128 stands for zero in the data rows.
Each pair is two rows. How far apart are they, by a hidden measure? 0 means very close, and 40 very far. Two or three weighted sums of its numbers give each row a place; it is the straight-line distance between the places.
vec![79, 121, 161, 106, 160, 149, 106, 126, 134, 142, 143, 115, 154, 162, 120, 95]
vec![91, 145, 192, 126, 125, 114, 110, 143, 124, 120, 66, 140, 116, 118, 136, 143] -> 12
vec![128, 117, 97, 161, 125, 87, 109, 137, 152, 135, 167, 119, 93, 112, 117, 99]
vec![132, 108, 170, 124, 154, 93, 134, 151, 167, 123, 109, 136, 147, 170, 99, 148] -> 20
vec![86, 117, 122, 115, 102, 144, 145, 117, 114, 142, 148, 99, 123, 129, 161, 137]
vec![115, 52, 179, 115, 122, 115, 131, 173, 86, 95, 111, 112, 145, 137, 137, 152] -> 13
vec![135, 154, 95, 128, 161, 113, 142, 134, 144, 122, 175, 111, 151, 120, 101, 96]
vec![92, 121, 117, 77, 115, 136, 142, 134, 107, 143, 120, 146, 164, 153, 139, 127] -> 19
vec![84, 126, 144, 102, 129, 170, 154, 144, 53, 122, 166, 126, 115, 122, 113, 130]
vec![133, 113, 93, 133, 82, 139, 107, 131, 114, 164, 132, 128, 136, 113, 170, 113] -> 5
vec![207, 237, 136, 181, 193, 184, 142, 40, 127, 79, 92, 147, 98, 143, 115, 108]
vec![84, 100, 124, 82, 130, 103, 168, 135, 75, 107, 152, 78, 149, 145, 140, 127] -> 20
vec![97, 113, 101, 80, 98, 137, 127, 149, 143, 155, 137, 112, 214, 149, 178, 127]
vec![143, 141, 143, 120, 172, 151, 179, 87, 114, 111, 154, 124, 98, 151, 98, 127] -> 37
vec![131, 71, 177, 157, 113, 106, 101, 144, 159, 100, 80, 103, 138, 110, 155, 160]
vec![104, 116, 145, 86, 156, 152, 89, 133, 134, 169, 134, 108, 168, 148, 144, 104] -> 19
vec![106, 129, 135, 85, 122, 159, 116, 147, 124, 159, 127, 103, 156, 137, 133, 117]
vec![119, 104, 138, 100, 85, 129, 93, 161, 131, 136, 120, 166, 182, 132, 110, 154] -> 7
vec![126, 100, 122, 137, 122, 93, 158, 148, 132, 125, 159, 117, 102, 112, 141, 134]
vec![118, 124, 108, 115, 123, 123, 112, 116, 144, 155, 122, 86, 144, 139, 167, 102] -> 5
vec![122, 96, 170, 131, 78, 109, 104, 149, 128, 100, 79, 129, 135, 122, 138, 165]
vec![82, 164, 116, 114, 144, 112, 133, 148, 105, 147, 178, 101, 138, 118, 104, 124] -> 9
vec![132, 181, 107, 120, 176, 145, 133, 113, 133, 159, 162, 122, 123, 139, 118, 79]
vec![118, 127, 161, 131, 140, 84, 116, 163, 152, 82, 98, 145, 153, 141, 86, 129] -> 12
vec![195, 152, 68, 164, 115, 159, 122, 104, 184, 176, 105, 113, 127, 100, 169, 67]
vec![108, 84, 134, 153, 91, 104, 95, 178, 120, 137, 110, 113, 120, 108, 176, 138] -> 13
vec![99, 137, 140, 136, 100, 84, 104, 158, 144, 112, 90, 137, 125, 97, 120, 153]
vec![105, 132, 147, 99, 154, 111, 126, 138, 147, 118, 132, 121, 171, 158, 116, 128] -> 16
vec![179, 179, 125, 138, 117, 146, 84, 129, 194, 125, 62, 188, 124, 115, 114, 97]
vec![118, 126, 170, 91, 129, 146, 89, 163, 117, 117, 90, 202, 164, 134, 86, 150] -> 11
vec![134, 146, 115, 74, 86, 157, 85, 160, 128, 170, 113, 192, 207, 148, 138, 155]
vec![107, 99, 118, 126, 131, 129, 118, 156, 141, 169, 140, 121, 133, 121, 161, 99] -> 5
vec![135, 157, 131, 178, 175, 101, 164, 107, 181, 138, 153, 103, 88, 123, 113, 123]
vec![111, 107, 177, 65, 121, 181, 110, 126, 106, 114, 86, 148, 185, 169, 151, 156] -> 22
vec![143, 152, 103, 122, 170, 126, 159, 112, 124, 134, 157, 107, 124, 145, 129, 111]
vec![130, 99, 135, 134, 82, 165, 120, 127, 99, 180, 96, 109, 99, 107, 183, 134] -> 15
vec![204, 188, 123, 199, 114, 197, 152, 71, 105, 101, 67, 159, 76, 121, 148, 127]
vec![120, 128, 92, 105, 138, 127, 137, 144, 106, 128, 154, 141, 117, 126, 113, 132] -> 3
vec![122, 158, 131, 127, 143, 152, 145, 123, 77, 129, 158, 152, 90, 137, 80, 142]
vec![85, 122, 141, 62, 96, 146, 147, 129, 69, 127, 143, 146, 157, 153, 122, 136] -> 12
vec![62, 127, 165, 67, 121, 148, 119, 174, 87, 124, 138, 133, 152, 141, 110, 152]
vec![104, 95, 156, 113, 100, 137, 123, 133, 141, 150, 126, 131, 97, 136, 166, 160] -> 14
vec![198, 210, 89, 176, 196, 150, 150, 61, 148, 82, 140, 137, 136, 137, 92, 101]
vec![152, 132, 129, 126, 166, 130, 137, 117, 178, 152, 147, 116, 123, 145, 105, 94] -> 14
vec![138, 145, 103, 105, 130, 139, 123, 132, 143, 160, 141, 128, 143, 135, 124, 106]
vec![144, 91, 143, 167, 70, 144, 126, 151, 65, 142, 124, 127, 68, 52, 176, 152] -> 11
vec![106, 84, 151, 119, 94, 128, 86, 133, 111, 143, 96, 121, 123, 105, 191, 133]
vec![124, 165, 102, 126, 175, 137, 117, 156, 118, 157, 160, 149, 107, 110, 93, 115] -> 8
vec![114, 62, 172, 107, 100, 133, 166, 135, 104, 127, 76, 98, 84, 126, 170, 153]
vec![127, 133, 116, 128, 148, 121, 142, 111, 131, 152, 123, 102, 105, 140, 142, 115] -> 5
vec![113, 125, 205, 137, 151, 108, 122, 150, 170, 117, 89, 148, 120, 132, 102, 136]
vec![118, 141, 104, 138, 152, 119, 136, 140, 125, 143, 171, 108, 131, 145, 115, 97] -> 5
vec![127, 81, 129, 117, 121, 116, 159, 128, 113, 127, 145, 86, 123, 146, 151, 135]
vec![133, 131, 100, 132, 157, 111, 156, 128, 136, 104, 170, 117, 100, 139, 120, 113] -> 12
vec![172, 105, 68, 153, 114, 92, 106, 126, 137, 123, 158, 138, 96, 120, 86, 122]
vec![114, 115, 160, 99, 136, 158, 155, 137, 73, 157, 159, 130, 116, 135, 110, 131] -> 20
vec![82, 138, 140, 98, 175, 124, 122, 105, 118, 123, 151, 77, 160, 165, 119, 106]
vec![72, 85, 174, 77, 99, 127, 131, 140, 85, 94, 124, 134, 171, 163, 139, 162] -> 13
vec![104, 121, 121, 133, 150, 97, 147, 127, 118, 119, 154, 96, 114, 112, 131, 123]
vec![122, 153, 148, 92, 65, 183, 80, 146, 77, 166, 106, 192, 145, 114, 158, 141] -> 30
vec![132, 150, 107, 136, 132, 110, 124, 114, 144, 166, 144, 85, 95, 130, 151, 85]
vec![94, 123, 125, 99, 161, 120, 130, 144, 117, 117, 138, 106, 175, 147, 109, 135] -> 23
vec![124, 101, 140, 121, 46, 160, 88, 137, 95, 158, 138, 154, 144, 87, 170, 135]
vec![105, 98, 128, 164, 103, 81, 126, 140, 147, 145, 143, 104, 104, 116, 148, 120] -> 9
vec![214, 78, 127, 183, 111, 160, 202, 73, 103, 106, 92, 68, 76, 102, 195, 143]
vec![76, 137, 144, 87, 141, 150, 97, 130, 118, 145, 149, 141, 145, 129, 138, 122] -> 35
vec![118, 129, 111, 120, 160, 96, 91, 147, 182, 164, 151, 108, 174, 126, 94, 108]
vec![95, 114, 162, 116, 78, 145, 104, 147, 103, 107, 82, 151, 159, 125, 147, 164] -> 13
vec![85, 100, 118, 71, 130, 132, 154, 130, 97, 120, 138, 93, 197, 136, 135, 128]
vec![139, 125, 132, 89, 145, 133, 161, 94, 144, 126, 132, 68, 179, 141, 167, 75] -> 2
vec![128, 88, 171, 172, 189, 70, 185, 44, 173, 40, 79, 33, 69, 181, 153, 120]
vec![217, 153, 86, 197, 94, 156, 143, 107, 135, 127, 70, 152, 63, 92, 159, 138] -> 18
vec![99, 72, 151, 84, 134, 144, 165, 108, 102, 113, 121, 62, 166, 175, 170, 133]
vec![129, 101, 85, 175, 73, 85, 116, 162, 116, 137, 170, 141, 107, 74, 121, 123] -> 18
vec![105, 105, 118, 127, 126, 114, 130, 144, 121, 136, 163, 114, 116, 136, 136, 131]
vec![139, 85, 116, 155, 106, 99, 104, 158, 150, 136, 149, 125, 103, 98, 136, 122] -> 7
vec![130, 140, 106, 112, 143, 132, 158, 134, 79, 129, 150, 102, 108, 117, 110, 120]
vec![93, 109, 128, 86, 105, 148, 126, 119, 110, 164, 139, 84, 154, 137, 177, 112] -> 9
vec![143, 51, 151, 151, 59, 118, 140, 131, 121, 106, 85, 119, 141, 117, 202, 155]
vec![113, 112, 120, 94, 93, 139, 110, 139, 115, 150, 118, 145, 151, 134, 156, 128] -> 18
vec![75, 108, 168, 69, 131, 157, 110, 161, 127, 153, 132, 156, 173, 147, 139, 133]
vec![135, 134, 114, 143, 150, 124, 160, 168, 76, 124, 174, 99, 86, 95, 94, 131] -> 34
vec![212, 244, 76, 175, 160, 173, 150, 68, 104, 123, 121, 179, 71, 106, 93, 124]
vec![140, 142, 89, 144, 169, 88, 159, 123, 150, 129, 165, 110, 112, 135, 101, 107] -> 19
vec![162, 142, 135, 124, 105, 172, 56, 175, 143, 153, 93, 243, 138, 103, 124, 137]
vec![151, 104, 93, 170, 70, 62, 108, 132, 222, 58, 89, 229, 180, 117, 91, 196] -> 35
vec![117, 85, 101, 135, 111, 114, 110, 117, 157, 161, 140, 120, 133, 115, 177, 106]
vec![116, 97, 112, 123, 135, 105, 97, 139, 168, 167, 157, 94, 158, 127, 151, 84] -> 9
vec![128, 87, 114, 128, 92, 103, 135, 152, 112, 135, 147, 110, 130, 116, 136, 122]
vec![181, 146, 157, 164, 98, 158, 143, 105, 117, 83, 41, 169, 109, 127, 133, 144] -> 13
vec![121, 117, 129, 127, 148, 129, 136, 138, 96, 157, 176, 115, 106, 121, 119, 108]
vec![113, 157, 147, 113, 124, 108, 80, 135, 176, 120, 84, 171, 162, 132, 96, 130] -> 5
vec![118, 159, 98, 103, 149, 126, 167, 130, 69, 132, 163, 120, 138, 128, 84, 109]
vec![115, 145, 86, 132, 149, 103, 90, 137, 150, 159, 147, 122, 139, 127, 135, 94] -> 12
vec![110, 158, 111, 121, 145, 146, 147, 119, 87, 140, 165, 136, 102, 134, 92, 149]
vec![114, 101, 179, 97, 113, 158, 106, 133, 128, 165, 110, 134, 128, 145, 164, 151] -> 12
vec![152, 131, 130, 155, 75, 117, 96, 165, 116, 116, 89, 183, 111, 77, 128, 167]
vec![123, 137, 126, 152, 159, 111, 151, 112, 146, 117, 168, 105, 119, 134, 111, 107] -> 8
vec![97, 126, 144, 79, 162, 113, 143, 127, 133, 106, 125, 124, 189, 178, 116, 130]
vec![99, 146, 104, 125, 130, 124, 162, 133, 91, 117, 176, 115, 118, 117, 104, 148] -> 21
vec![103, 72, 126, 104, 45, 136, 127, 150, 71, 134, 129, 150, 107, 108, 186, 160]
vec![109, 150, 111, 127, 148, 122, 125, 133, 121, 149, 170, 131, 129, 135, 108, 113] -> 10
vec![104, 81, 109, 126, 90, 84, 141, 159, 94, 130, 141, 120, 88, 113, 125, 133]
vec![98, 116, 190, 92, 148, 139, 99, 154, 110, 132, 96, 147, 137, 146, 105, 129] -> 19
vec![69, 151, 113, 90, 128, 117, 134, 172, 85, 101, 162, 149, 147, 117, 76, 140]
vec![120, 132, 115, 124, 147, 105, 152, 127, 135, 121, 157, 107, 140, 135, 114, 114] -> 8
vec![163, 164, 81, 100, 68, 170, 67, 109, 140, 157, 100, 197, 192, 131, 156, 131]
vec![134, 149, 102, 126, 179, 106, 115, 129, 159, 145, 178, 129, 140, 124, 98, 103] -> 12
vec![117, 158, 114, 129, 146, 133, 167, 103, 100, 133, 172, 119, 123, 126, 112, 127]
vec![122, 136, 136, 115, 146, 96, 72, 152, 167, 117, 123, 148, 155, 155, 76, 134] -> 13
vec![99, 109, 160, 117, 131, 125, 83, 169, 136, 148, 130, 133, 134, 127, 128, 114]
vec![102, 120, 115, 112, 141, 114, 145, 135, 138, 136, 161, 85, 165, 130, 133, 107] -> 28
vec![120, 126, 140, 101, 81, 134, 81, 177, 125, 125, 103, 182, 185, 125, 104, 155]
vec![196, 188, 119, 174, 136, 186, 177, 30, 120, 89, 73, 122, 113, 165, 154, 127] -> 12
vec![107, 129, 193, 89, 152, 158, 145, 171, 104, 109, 91, 144, 128, 160, 101, 154]
vec![115, 148, 111, 114, 145, 125, 137, 129, 122, 140, 173, 127, 117, 125, 118, 117] -> 15
vec![151, 98, 175, 161, 145, 118, 125, 59, 220, 101, 42, 60, 136, 152, 181, 115]
vec![208, 161, 141, 175, 108, 168, 144, 81, 135, 117, 73, 155, 95, 118, 167, 146] -> 22
vec![122, 117, 156, 125, 130, 119, 84, 158, 157, 165, 134, 131, 138, 131, 128, 121]
vec![105, 163, 101, 105, 165, 150, 158, 94, 134, 142, 140, 78, 149, 147, 131, 109] -> 21
vec![134, 103, 154, 102, 101, 116, 117, 167, 121, 95, 80, 194, 167, 134, 122, 152]
vec![118, 170, 101, 142, 149, 131, 154, 126, 96, 127, 174, 146, 102, 125, 90, 147] -> 19
vec![154, 45, 158, 237, 127, 65, 220, 31, 162, 0, 74, 52, 36, 127, 174, 160]
vec![113, 113, 146, 105, 103, 107, 97, 164, 137, 124, 127, 145, 156, 142, 125, 140] -> 34
vec![162, 186, 129, 152, 173, 156, 137, 105, 149, 145, 140, 151, 64, 143, 74, 111]
vec![82, 138, 160, 83, 131, 115, 109, 136, 136, 124, 106, 151, 168, 136, 112, 110] -> 28
vec![128, 124, 142, 139, 139, 152, 107, 125, 145, 165, 131, 122, 99, 118, 171, 83]
vec![88, 102, 134, 100, 120, 104, 118, 144, 147, 94, 132, 125, 186, 141, 110, 155] -> 28
vec![142, 132, 107, 134, 148, 97, 125, 113, 146, 119, 151, 113, 112, 153, 143, 116]
vec![104, 106, 165, 114, 158, 110, 111, 113, 152, 116, 134, 118, 168, 162, 121, 135] -> 10
vec![189, 181, 136, 151, 98, 184, 183, 107, 74, 113, 94, 123, 81, 113, 144, 164]
vec![81, 117, 131, 91, 134, 132, 147, 110, 113, 95, 148, 112, 176, 162, 123, 150] -> 17
vec![108, 124, 208, 127, 169, 122, 107, 132, 158, 132, 79, 129, 131, 142, 119, 110]
vec![172, 238, 93, 157, 166, 193, 163, 42, 102, 116, 124, 138, 94, 141, 114, 114] -> 17
vec![110, 151, 85, 134, 151, 99, 126, 121, 131, 136, 170, 82, 106, 114, 87, 110]
vec![121, 77, 92, 145, 113, 71, 139, 176, 117, 132, 155, 115, 132, 104, 127, 112] -> 24
vec![107, 109, 122, 115, 138, 140, 166, 129, 111, 133, 157, 99, 134, 119, 122, 111]
vec![123, 168, 74, 147, 165, 118, 144, 123, 144, 121, 180, 108, 119, 96, 87, 117] -> 9
vec![152, 140, 118, 138, 155, 112, 149, 116, 113, 129, 161, 123, 103, 107, 85, 123]
vec![112, 125, 160, 128, 103, 132, 83, 172, 116, 105, 109, 172, 149, 127, 96, 170] -> 23
vec![112, 116, 114, 114, 136, 124, 135, 137, 90, 133, 151, 125, 121, 141, 122, 150]
vec![143, 137, 109, 157, 182, 100, 127, 123, 170, 145, 154, 103, 107, 115, 119, 108] -> 9
vec![78, 145, 178, 75, 144, 166, 140, 91, 126, 127, 125, 77, 191, 168, 136, 141]
vec![151, 132, 120, 154, 54, 160, 148, 116, 73, 124, 89, 122, 84, 104, 175, 182] -> 23
vec![137, 122, 97, 63, 73, 143, 101, 156, 127, 150, 119, 191, 235, 150, 120, 162]
vec![149, 155, 114, 137, 165, 131, 144, 116, 97, 107, 145, 117, 100, 149, 104, 140] -> 17
vec![141, 126, 132, 154, 156, 119, 165, 114, 124, 112, 157, 85, 122, 135, 104, 139]
vec![102, 106, 199, 119, 126, 122, 116, 177, 97, 128, 88, 164, 133, 120, 122, 131] -> 33
vec![111, 96, 186, 123, 117, 119, 99, 166, 143, 121, 95, 149, 154, 136, 135, 174]
vec![101, 103, 143, 75, 88, 137, 107, 155, 123, 134, 120, 156, 173, 138, 128, 156] -> 11
vec![98, 126, 166, 74, 123, 136, 101, 149, 147, 127, 99, 171, 153, 162, 117, 140]
vec![149, 153, 122, 123, 182, 135, 156, 91, 139, 128, 139, 96, 108, 170, 114, 118] -> 22
vec![143, 143, 140, 151, 168, 89, 78, 158, 179, 122, 91, 122, 121, 127, 104, 113]
vec![128, 112, 157, 174, 103, 72, 117, 152, 165, 108, 77, 117, 107, 111, 138, 148] -> 11
vec![103, 119, 149, 110, 112, 102, 96, 159, 167, 132, 106, 150, 181, 141, 115, 148]
vec![135, 62, 194, 132, 112, 100, 145, 145, 106, 77, 70, 108, 91, 118, 130, 157] -> 21
vec![125, 104, 115, 148, 87, 137, 118, 139, 121, 174, 140, 108, 109, 90, 170, 111]
vec![120, 118, 141, 139, 126, 112, 160, 121, 117, 123, 167, 125, 113, 105, 105, 119] -> 2
vec![102, 129, 92, 107, 111, 111, 136, 143, 127, 150, 159, 101, 138, 112, 133, 128]
vec![116, 129, 100, 147, 147, 115, 151, 136, 116, 120, 162, 112, 104, 121, 118, 128] -> 12
vec![108, 124, 112, 126, 102, 138, 140, 97, 130, 149, 134, 73, 140, 117, 183, 105]
vec![138, 83, 123, 154, 127, 89, 149, 136, 133, 130, 153, 135, 101, 127, 88, 139] -> 25
vec![117, 186, 160, 120, 129, 135, 97, 145, 114, 86, 66, 180, 132, 141, 94, 158]
vec![97, 123, 181, 117, 127, 87, 117, 129, 188, 126, 74, 91, 135, 145, 138, 108] -> 19
vec![122, 106, 97, 143, 125, 91, 126, 134, 126, 127, 170, 126, 108, 122, 130, 138]
vec![177, 122, 130, 173, 87, 102, 114, 160, 149, 125, 73, 156, 91, 88, 125, 119] -> 5
vec![120, 104, 106, 125, 122, 118, 168, 135, 112, 105, 169, 100, 136, 122, 121, 113]
vec![122, 150, 113, 145, 146, 114, 120, 120, 134, 139, 159, 132, 120, 140, 96, 129] -> 13
vec![164, 154, 121, 165, 106, 188, 203, 62, 55, 70, 84, 111, 58, 120, 161, 144]
vec![123, 117, 198, 135, 123, 122, 130, 148, 126, 108, 69, 122, 123, 116, 133, 147] -> 20
vec![136, 71, 113, 136, 106, 86, 150, 137, 146, 144, 152, 92, 111, 113, 153, 107]
vec![129, 193, 87, 148, 143, 117, 135, 164, 101, 144, 170, 174, 90, 92, 60, 111] -> 17
vec![58, 126, 159, 90, 130, 123, 121, 160, 91, 111, 134, 129, 162, 141, 100, 144]
vec![127, 101, 211, 158, 119, 140, 83, 155, 136, 144, 82, 109, 94, 139, 153, 135] -> 14
